[[ 3.49  3.20 -3.37  2.45 -0.97 -0.11 -0.41  3.33  0.16  3.29 -0.63  1.58
  -1.58 -2.14 -2.09]
 [ 1.73  3.20 -1.62  0.75 -0.97 -0.91  0.21 -0.52 -0.69  0.78 -0.07  0.25
  -1.58 -0.34 -2.09]
 [-1.78  0.26  1.88 -2.67 -0.15 -1.71  2.09 -6.29 -1.54 -1.74  1.05 -1.07
   0.01 -0.34  0.40]
 [-1.78 -5.60  1.88 -2.67  0.26  0.69 -0.41 -2.44 -2.39 -4.25 -1.19 -2.40
   0.80  3.26  1.65]]
|
[[ 3.49  1.73 -1.78 -1.78]
 [ 3.20  3.20  0.26 -5.60]
 [-3.37 -1.62  1.88  1.88]
 [ 2.45  0.75 -2.67 -2.67]
 [-0.97 -0.97 -0.15  0.26]
 [-0.11 -0.91 -1.71  0.69]
 [-0.41  0.21  2.09 -0.41]
 [ 3.33 -0.52 -6.29 -2.44]
 [ 0.16 -0.69 -1.54 -2.39]
 [ 3.29  0.78 -1.74 -4.25]
 [-0.63 -0.07  1.05 -1.19]
 [ 1.58  0.25 -1.07 -2.40]
 [-1.58 -1.58  0.01  0.80]
 [-2.14 -0.34 -0.34  3.26]
 [-2.09 -2.09  0.40  1.65]]

[[-0.32 -0.58  0.13  0.60 -0.07  0.36]
 [ 0.01  0.51  0.17 -0.15  0.11  0.03]
 [-0.61  1.39  0.94 -0.51  0.55  0.47]
 [-7.24  2.68  5.48 -4.39  3.20  3.45]
 [-0.38  1.13  0.69 -0.37  0.37  0.34]
 [-0.35  1.13  0.66 -0.40  0.39  0.36]]
|
[[-0.32  0.01 -0.61 -7.24 -0.38 -0.35]
 [-0.58  0.51  1.39  2.68  1.13  1.13]
 [ 0.13  0.17  0.94  5.48  0.69  0.66]
 [ 0.60 -0.15 -0.51 -4.39 -0.37 -0.40]
 [-0.07  0.11  0.55  3.20  0.37  0.39]
 [ 0.36  0.03  0.47  3.45  0.34  0.36]]

[[ 4.55 -2.17  0.95  0.87 -4.35 -7.99 -2.86 -1.07 -1.68  2.02 -0.95  0.23]
 [-2.59  2.38 -0.80 -0.46  3.72  1.20 -2.52 -2.37 -1.32  0.52 -0.89  2.79]
 [-0.52  3.18 -1.72  0.36  3.67  1.57  1.27 -2.30 -1.62  2.55 -3.03  1.26]
 [-4.73  0.49  2.92 -0.17 -1.17 -1.25  4.01 -1.18  1.82 -1.33  1.93  5.19]
 [ 0.48 -2.20 -1.58  0.50  0.65  0.28  0.86  0.68 -0.93  0.23  0.19  1.83]]
|
[[ 4.55 -2.59 -0.52 -4.73  0.48]
 [-2.17  2.38  3.18  0.49 -2.20]
 [ 0.95 -0.80 -1.72  2.92 -1.58]
 [ 0.87 -0.46  0.36 -0.17  0.50]
 [-4.35  3.72  3.67 -1.17  0.65]
 [-7.99  1.20  1.57 -1.25  0.28]
 [-2.86 -2.52  1.27  4.01  0.86]
 [-1.07 -2.37 -2.30 -1.18  0.68]
 [-1.68 -1.32 -1.62  1.82 -0.93]
 [ 2.02  0.52  2.55 -1.33  0.23]
 [-0.95 -0.89 -3.03  1.93  0.19]
 [ 0.23  2.79  1.26  5.19  1.83]]

[[ 3.07 -3.41 -3.41 -2.57 -2.67  4.16 -3.69  4.86 -3.15  5.82 -2.70 -3.54
   0.26  0.64  6.19  0.66]
 [-1.63  2.29  2.29 -0.03  0.18 -1.82  0.99 -2.66  0.89  0.00  1.32  0.46
   2.84 -0.31 -0.59  0.54]
 [ 3.30 -5.40 -5.40 -3.66 -3.91  1.14 -6.05  3.90 -4.98 -1.05 -4.35 -5.81
   2.07 -3.88 -0.67 -0.63]
 [ 5.87 -3.26 -3.26 -0.29 -1.12  5.07 -3.15  7.30 -2.34  6.12 -2.10 -2.50
   2.27  2.33  5.74 -0.40]]
|
[[ 3.07 -1.63  3.30  5.87]
 [-3.41  2.29 -5.40 -3.26]
 [-3.41  2.29 -5.40 -3.26]
 [-2.57 -0.03 -3.66 -0.29]
 [-2.67  0.18 -3.91 -1.12]
 [ 4.16 -1.82  1.14  5.07]
 [-3.69  0.99 -6.05 -3.15]
 [ 4.86 -2.66  3.90  7.30]
 [-3.15  0.89 -4.98 -2.34]
 [ 5.82  0.00 -1.05  6.12]
 [-2.70  1.32 -4.35 -2.10]
 [-3.54  0.46 -5.81 -2.50]
 [ 0.26  2.84  2.07  2.27]
 [ 0.64 -0.31 -3.88  2.33]
 [ 6.19 -0.59 -0.67  5.74]
 [ 0.66  0.54 -0.63 -0.40]]

[[ 4.83 -0.35  5.76 -2.94 -2.80 -1.44 -0.65 -2.01 -0.76 -1.35  3.31 -0.45]
 [ 5.44 -0.77  3.96 -4.27 -4.11 -0.78 -1.86 -1.42 -2.12 -0.11  4.11  0.29]
 [-2.69 -0.28 -0.03  0.63  1.68  0.14  5.23  2.80  3.77 -2.07 -2.57 -0.25]]
|
[[ 4.83  5.44 -2.69]
 [-0.35 -0.77 -0.28]
 [ 5.76  3.96 -0.03]
 [-2.94 -4.27  0.63]
 [-2.80 -4.11  1.68]
 [-1.44 -0.78  0.14]
 [-0.65 -1.86  5.23]
 [-2.01 -1.42  2.80]
 [-0.76 -2.12  3.77]
 [-1.35 -0.11 -2.07]
 [ 3.31  4.11 -2.57]
 [-0.45  0.29 -0.25]]

[[ 7.98  2.77 -1.36  3.55 -6.41 -3.55]
 [ 7.42 -7.29  1.76  3.02 -0.80 -4.35]]
|
[[ 7.98  7.42]
 [ 2.77 -7.29]
 [-1.36  1.76]
 [ 3.55  3.02]
 [-6.41 -0.80]
 [-3.55 -4.35]]
